In the rows, 128 means zero.
Rotation paths and how fast each direction turns (deg/step)
Each turn is a multiple of 5 degrees from 10 to 175, or 0.
Each row of a path follows its step; steps can be skipped.
Path 1:
step 0: [122 118 126 135 128 119 124 113 138 114 113 124 124 138 133 128 133 123
 135 137 134 149 129 139 131 125]
step 1: [130 135 136 121 147 122 122 112 143 123 130 122 132 135 126 131 127 117
 121 130 131 141 125 141 114 129]
step 2: [120 123 135 128 139 125 115 120 142 110 122 127 119 142 134 120 136 129
 126 132 128 142 141 133 135 123]
step 3: [130 117 130 125 149 122 124 114 131 131 123 115 135 135 122 131 139 117
 128 128 130 148 133 137 123 130]
step 4: [113 126 141 129 132 117 114 121 141 114 130 125 123 137 120 137 131 130
 122 127 124 142 142 132 119 124]
step 5: [129 119 127 117 149 123 128 121 144 127 123 124 136 127 127 124 144 126
 131 121 126 141 145 132 124 120]
step 6: [116 112 140 126 129 110 123 122 138 124 132 122 124 132 126 139 136 128
 138 132 129 149 131 131 124 124]
step 7: [128 131 136 120 140 124 125 121 156 129 121 128 129 120 127 133 135 125
 130 121 122 142 137 129 113 133]
step 8: [127 122 144 120 130 116 128 128 139 125 133 125 117 131 139 126 145 126
 139 133 122 146 139 136 129 118]
step 9: [130 125 131 133 137 119 132 121 145 127 126 116 125 120 125 133 136 119
 139 126 124 147 135 134 122 147]
step 10: [128 135 142 134 131 115 130 120 143 128 131 126 111 130 134 132 137 128
 126 127 117 136 140 144 117 118]
[123 126 129 131 121 123 127 135 129 127 125 130 124 135 128 125 130 130
 126 128 127 130 125 130 128 125] => 175
[129 129 133 132 131 132 129 127 133 129 125 133 127 126 130 125 134 133
 123 128 128 123 131 127 131 124] => 130
[127 128 125 128 133 130 123 123 125 123 126 128 131 136 126 126 124 127
 122 130 133 127 126 129 130 126] => 25
Path 2:
step 0: [134 137 131 131 119 131 127 113 119 121 138 130 137 127 133 106 127 137
 135 137 132 137 130 142 131 128]
step 1: [133 129 117 123 117 125 124 117 117 137 137 118 124 137 128 124 125 128
 142 151 135 133 127 127 126 120]
step 2: [132 133 127 131 128 143 139 119 117 139 130 122 117 132 125 129 140 122
 135 141 139 128 117 131 119 141]
step 3: [134 139 141 138 129 141 132 114 123 140 132 133 136 129 132 113 133 142
 135 128 137 131 124 136 130 130]
step 4: [131 131 131 128 116 128 126 116 122 137 143 115 129 133 130 118 132 138
 133 140 138 131 137 122 141 115]
step 5: [137 124 130 124 121 129 136 126 112 137 142 110 122 126 125 123 139 121
 126 145 132 124 120 129 122 135]
step 6: [135 130 142 129 133 138 132 121 116 154 131 134 133 130 127 120 130 132
 134 133 129 119 117 134 119 130]
step 7: [125 136 141 130 124 143 129 116 122 144 138 128 125 132 124 125 131 137
 128 132 134 121 141 120 142 117]
step 8: [133 128 138 124 120 132 130 122 111 122 149 115 124 119 125 117 137 127
 118 136 129 122 134 127 130 128]
step 9: [139 122 134 117 130 128 124 122 109 142 138 130 134 127 125 118 127 124
 132 139 118 119 123 136 114 123]
step 10: [128 135 133 122 129 147 129 117 118 148 133 139 119 133 119 134 128 122
 135 137 125 117 134 122 130 121]
[128 124 131 125 128 128 129 126 123 127 126 131 139 127 129 127 130 127
 127 124 128 130 125 134 127 132] => 120
[132 131 130 133 126 125 129 131 129 126 133 134 125 122 126 124 126 130
 125 128 126 129 121 130 125 130] => 125
Path 3:
step 0: [129 128 125 123 129 129 124 126 128 108 136 126 137 116 128 136 132 127
 133 127 139 144 116 139 115 133]
step 1: [127 138 118 127 126 112 133 135 124 121 132 126 136 118 121 128 131 125
 140 130 123 114 120 145 116 130]
step 2: [118 136 126 137 120 127 130 120 136 114 141 129 140 116 129 135 131 112
 132 128 129 134 124 133 126 143]
step 3: [131 129 112 129 124 124 135 122 121 111 128 135 146 126 121 126 133 123
 133 136 135 125 130 140 117 120]
step 4: [128 134 126 120 129 120 126 128 126 113 136 137 142 121 138 129 129 109
 139 130 121 117 126 125 129 139]
step 5: [136 132 119 137 130 139 125 129 123 104 137 128 136 126 123 115 135 116
 134 124 131 133 123 134 123 129]
step 6: [127 128 131 120 128 124 116 137 129 118 122 132 149 120 127 125 137 121
 144 136 123 126 121 134 116 128]
step 7: [123 133 122 137 137 122 129 130 131 108 132 118 127 114 138 118 142 119
 133 131 129 125 119 135 126 137]
step 8: [122 124 127 144 117 127 126 134 128 120 126 139 141 127 115 122 144 119
 135 135 127 124 129 138 117 136]
step 9: [127 117 120 122 130 121 128 121 130 114 121 134 137 111 137 128 140 114
 128 136 138 128 126 128 123 137]
step 10: [138 123 122 136 127 125 131 135 122 116 136 131 130 124 121 117 136 113
 128 129 128 105 131 131 119 135]
[129 128 139 127 127 128 129 128 126 130 128 130 132 129 124 131 127 128
 130 132 122 124 130 128 126 133] => 160
[129 129 129 137 126 130 130 129 128 131 132 129 126 128 126 124 126 124
 133 122 126 131 128 129 132 133] => 125
[131 129 131 125 133 132 123 135 127 125 130 126 128 132 132 124 127 132
 133 125 126 131 127 129 126 127] => 55
[124 131 129 131 126 133 124 130 130 123 135 127 125 133 125 131 131 127
 120 128 127 126 129 126 127 129] => 130
Path 4:
step 0: [116 118 128 132 123 124 128 125 142 146 122 120 136 129 130 118 132 134
 133 139 120 130 127 138 133 123]
step 1: [133 133 140 114 129 123 129 122 119 131 131 137 141 122 132 124 124 125
 144 134 124 130 123 122 144 129]
step 2: [124 129 129 122 139 133 129 127 128 118 124 146 128 139 134 127 120 117
 115 129 128 113 136 127 131 123]
step 3: [131 119 117 126 132 131 130 138 124 126 130 113 123 136 137 122 130 135
 113 135 120 126 116 138 133 129]
step 4: [144 137 132 121 126 123 135 125 110 128 131 122 122 124 121 137 144 135
 134 122 121 125 130 133 130 125]
step 5: [114 126 136 138 126 128 139 122 136 139 124 140 124 130 123 127 142 127
 124 121 121 119 139 129 122 122]
step 6: [122 116 131 136 130 129 132 132 128 145 133 126 144 125 136 113 126 136
 131 129 126 131 116 123 133 132]
step 7: [136 131 129 125 134 129 119 121 104 127 130 137 144 130 129 132 123 122
 132 125 136 124 131 121 136 130]
step 8: [118 122 124 130 130 132 122 124 123 123 120 129 115 140 127 122 128 118
 106 127 135 125 138 132 134 127]
step 9: [133 125 132 125 127 135 131 141 123 131 128 105 116 129 127 115 130 140
 129 123 128 133 124 134 137 129]
step 10: [132 134 134 128 124 132 130 134 121 131 127 129 128 128 120 142 136 127
 147 116 119 122 142 125 129 119]
[126 126 125 131 127 121 128 131 128 132 126 127 123 130 130 124 128 126
 126 131 124 134 122 124 131 131] => 130
[124 129 126 131 133 126 133 132 127 122 126 128 134 127 120 127 130 128
 128 128 127 130 128 131 134 127] => 0
[130 127 128 134 125 127 121 129 125 127 129 126 132 131 129 135 130 131
 133 134 124 127 127 130 131 129] => 115
Path 5:
step 0: [126 138 118 132 123 110 144 127 135 127 143 132 122 129 139 135 126 126
 132 134 119 128 119 122 122 133]
step 1: [145 138 130 131 129 138 123 134 123 121 145 118 116 136 130 135 125 124
 127 135 131 131 115 123 122 135]
step 2: [134 127 106 124 128 134 129 125 127 109 121 125 122 129 135 140 123 136
 139 129 129 131 122 124 137 134]
step 3: [131 125 123 139 117 136 109 131 129 133 122 122 117 128 129 128 117 146
 134 122 126 132 127 135 120 136]
step 4: [123 125 121 126 113 120 137 121 132 123 123 134 122 134 132 111 124 135
 135 116 139 134 126 122 117 136]
step 5: [132 126 133 144 115 116 128 127 117 132 137 122 116 127 131 118 114 126
 117 129 135 131 129 118 134 127]
step 6: [148 120 133 134 123 121 138 125 125 119 130 133 132 129 127 135 128 127
 137 132 150 126 131 120 133 132]
step 7: [134 121 122 143 122 122 117 129 128 136 125 126 137 120 146 138 128 132
 130 139 130 116 118 122 132 131]
step 8: [137 119 133 123 134 128 120 126 122 128 127 140 129 134 140 129 138 137
 127 124 131 126 121 123 112 148]
step 9: [126 125 120 121 123 119 119 137 118 116 123 133 116 115 141 113 132 127
 120 133 120 125 126 124 129 135]
step 10: [143 125 135 123 124 125 132 131 108 129 125 138 111 123 130 127 123 128
 135 129 131 133 136 145 125 131]
[132 128 128 125 125 130 129 129 133 122 126 127 132 127 123 121 135 126
 131 129 133 129 124 128 126 129] => 155
[129 126 125 123 131 125 137 123 127 127 127 134 129 132 127 132 129 130
 130 125 130 131 129 129 128 132] => 170
[132 130 127 121 129 128 130 133 124 131 126 126 127 123 124 129 123 122
 128 127 129 130 127 121 129 129] => 85
[131 128 133 132 125 121 130 123 132 131 130 130 130 131 123 127 126 124
 130 129 127 124 128 123 130 124] => 55
Path 6:
step 0: [124 129 131 139 127 134 130 129 131 136 130 153 134 122 131 121 119 133
 123 146 126 121 131 121 131 131]
step 1: [128 120 129 122 128 122 122 114 124 133 120 124 135 128 147 131 127 129
 129 123 114 118 118 122 115 130]
step 2: [127 111 127 137 135 135 145 129 138 127 135 138 121 132 130 132 129 140
 140 135 131 114 131 131 124 130]
step 3: [136 117 133 137 120 116 116 127 127 142 127 130 136 124 136 128 114 134
 119 132 134 123 125 121 129 140]
step 4: [125 122 128 120 139 141 138 116 126 125 132 136 140 122 138 123 123 132
 135 117 128 121 126 135 115 139]
step 5: [130 118 122 142 117 134 116 128 125 125 139 130 119 134 132 122 130 133
 131 137 129 110 134 118 125 136]
step 6: [130 122 118 124 118 134 132 128 137 138 119 137 144 119 125 130 119 141
 123 123 124 124 117 126 122 134]
step 7: [129 120 128 130 141 141 127 125 115 121 124 126 122 134 139 129 109 132
 126 132 121 114 137 127 122 132]
step 8: [130 119 136 130 121 128 123 140 136 126 133 126 143 133 132 125 139 151
 132 132 128 122 124 124 121 135]
step 9: [135 118 116 131 137 137 117 125 142 136 126 131 128 132 131 128 111 126
 120 123 130 122 125 142 123 135]
step 10: [112 128 130 126 124 128 128 133 112 125 127 140 135 139 135 121 124 141
 128 132 129 120 136 132 124 144]
[127 126 123 132 133 125 131 126 119 123 124 128 131 128 131 126 131 127
 126 124 125 128 129 132 127 128] => 125
[130 128 123 126 127 127 127 128 128 129 125 123 134 125 130 125 127 126
 132 135 130 130 120 130 128 128] => 140
[128 132 136 125 132 132 125 125 126 123 132 125 131 127 133 125 131 128
 131 129 124 127 128 125 125 126] => 110
[124 128 131 126 122 121 125 127 124 130 126 124 130 134 126 128 130 130
 127 126 128 128 125 123 127 133] => 155
Path 7:
step 0: [117 124 139 130 115 123 127 120 135 126 130 133 122 124 116 135 139 129
 128 134 133 141 121 107 115 126]
step 1: [119 135 137 135 112 129 135 123 120 131 133 129 115 132 118 137 121 140
 137 145 116 120 120 129 124 131]
step 2: [129 128 127 126 118 118 139 127 131 136 132 122 116 132 113 132 128 122
 127 125 107 146 128 118 120 127]
step 3: [131 134 125 140 122 116 131 110 115 125 133 134 127 117 107 125 137 127
 131 139 120 126 128 127 124 135]
step 4: [131 140 117 125 130 117 126 116 133 146 134 130 112 134 117 133 127 145
 131 121 121 130 130 127 120 129]
step 5: [113 121 118 126 136 120 129 122 127 127 119 136 124 116 104 136 127 128
 124 125 114 123 136 126 128 134]
step 6: [124 142 129 128 127 117 139 113 136 132 131 135 114 126 120 122 117 129
 120 124 136 122 141 129 134 143]
step 7: [106 129 111 135 130 116 125 116 140 120 129 130 117 127 132 139 135 130
 120 126 126 132 132 120 129 132]
step 8: [107 123 141 122 132 115 133 118 137 135 129 140 115 131 124 124 132 125
 125 140 130 117 123 133 133 133]
step 9: [115 127 138 128 124 127 123 117 139 115 146 130 116 136 128 135 116 124
 118 124 119 130 127 117 122 134]
step 10: [115 130 128 129 133 123 136 117 125 121 135 124 118 137 130 131 132 116
 133 150 114 133 131 140 129 134]
[130 132 125 127 135 130 126 126 127 130 122 129 131 126 124 132 127 128
 130 123 132 129 133 131 125 134] => 45
[130 132 129 126 123 123 121 133 129 125 127 127 133 132 125 132 128 125
 129 127 130 127 130 132 133 124] => 0
[131 132 134 129 126 129 129 127 124 127 123 122 129 131 125 127 132 130
 126 129 122 128 128 128 121 125] => 35
Path 8:
step 0: [144 121 137 114 126 132 115 119 126 128 116 142 109 134 113 132 141 124
 132 122 122 134 128 129 120 131]
step 1: [136 141 134 119 121 116 119 123 121 132 121 132 118 139 120 121 111 128
 116 122 117 123 123 120 141 114]
step 2: [132 117 126 114 139 121 128 132 125 130 127 135 121 137 134 109 133 130
 140 109 126 131 123 106 130 123]
step 3: [129 127 153 123 133 125 122 128 118 119 130 124 104 133 126 131 129 137
 117 113 133 132 129 123 114 125]
step 4: [122 142 133 130 125 134 121 121 129 127 121 139 121 129 127 134 121 127
 130 118 124 144 113 106 128 109]
step 5: [140 125 130 122 149 128 116 128 113 140 139 128 128 123 128 129 114 129
 131 112 125 141 134 114 130 129]
step 6: [125 127 156 117 119 136 130 134 108 128 129 137 137 125 125 124 127 141
 125 124 126 134 123 115 121 130]
step 7: [129 127 134 126 125 133 132 109 126 139 113 123 118 112 138 139 122 143
 128 119 127 135 122 109 136 131]
step 8: [146 117 133 136 119 135 118 128 115 146 125 123 130 120 124 129 128 123
 133 120 121 131 138 115 116 114]
step 9: [137 133 130 105 115 130 125 128 108 133 131 137 125 129 133 139 134 139
 124 136 134 126 138 114 136 119]
step 10: [132 122 125 107 118 131 143 114 117 122 116 119 118 119 123 128 122 125
 140 118 113 130 132 118 127 125]
[126 129 121 129 128 126 130 122 126 128 126 130 126 130 133 126 123 125
 133 131 131 129 127 122 125 133] => 135
[130 129 135 128 125 130 134 126 128 121 126 133 124 126 127 130 127 125
 129 129 133 131 131 130 132 130] => 115
Path 9:
step 0: [119 143 130 138 141 119 130 120 121 130 124 143 117 135 132 126 122 132
 130 125 125 129 137 127 136 130]
step 1: [115 128 130 129 131 118 132 115 131 128 137 129 115 125 119 133 121 131
 137 117 122 123 122 143 125 125]
step 2: [131 124 130 129 115 127 123 122 144 129 117 126 126 114 131 137 135 123
 134 121 115 123 123 139 124 121]
step 3: [127 122 116 131 117 127 131 132 133 125 112 128 132 123 136 130 128 113
 110 127 124 126 134 133 133 137]
step 4: [126 131 125 123 134 122 137 140 120 134 128 129 119 138 145 122 133 113
 120 129 133 133 125 135 131 136]
step 5: [116 127 136 122 129 125 130 136 107 136 127 126 118 135 123 136 129 122
 133 122 127 131 115 121 119 126]
step 6: [129 132 129 143 131 129 121 123 122 134 118 125 127 129 116 150 138 128
 135 126 136 123 124 123 129 122]
step 7: [120 125 125 140 133 127 122 119 131 114 126 108 131 128 129 134 133 126
 125 127 132 126 140 132 142 122]
step 8: [130 132 131 124 132 131 131 120 132 118 124 117 111 129 143 119 132 135
 114 124 124 132 134 129 127 118]
step 9: [123 127 132 121 123 134 139 122 123 127 125 127 114 120 130 131 127 138
 115 138 126 128 122 131 111 140]
step 10: [125 125 132 134 130 135 123 129 125 135 118 130 134 123 136 135 124 126
 135 148 133 129 114 141 118 133]
[127 135 131 127 124 127 127 130 130 128 123 131 130 127 123 132 132 131
 122 132 125 126 127 125 130 131] => 110
[127 132 128 128 126 130 129 124 129 128 134 128 123 132 124 128 130 124
 131 130 124 131 124 127 119 130] => 90
[128 124 127 125 126 121 128 132 125 127 127 132 124 125 124 129 131 133
 131 130 132 131 130 132 123 124] => 90
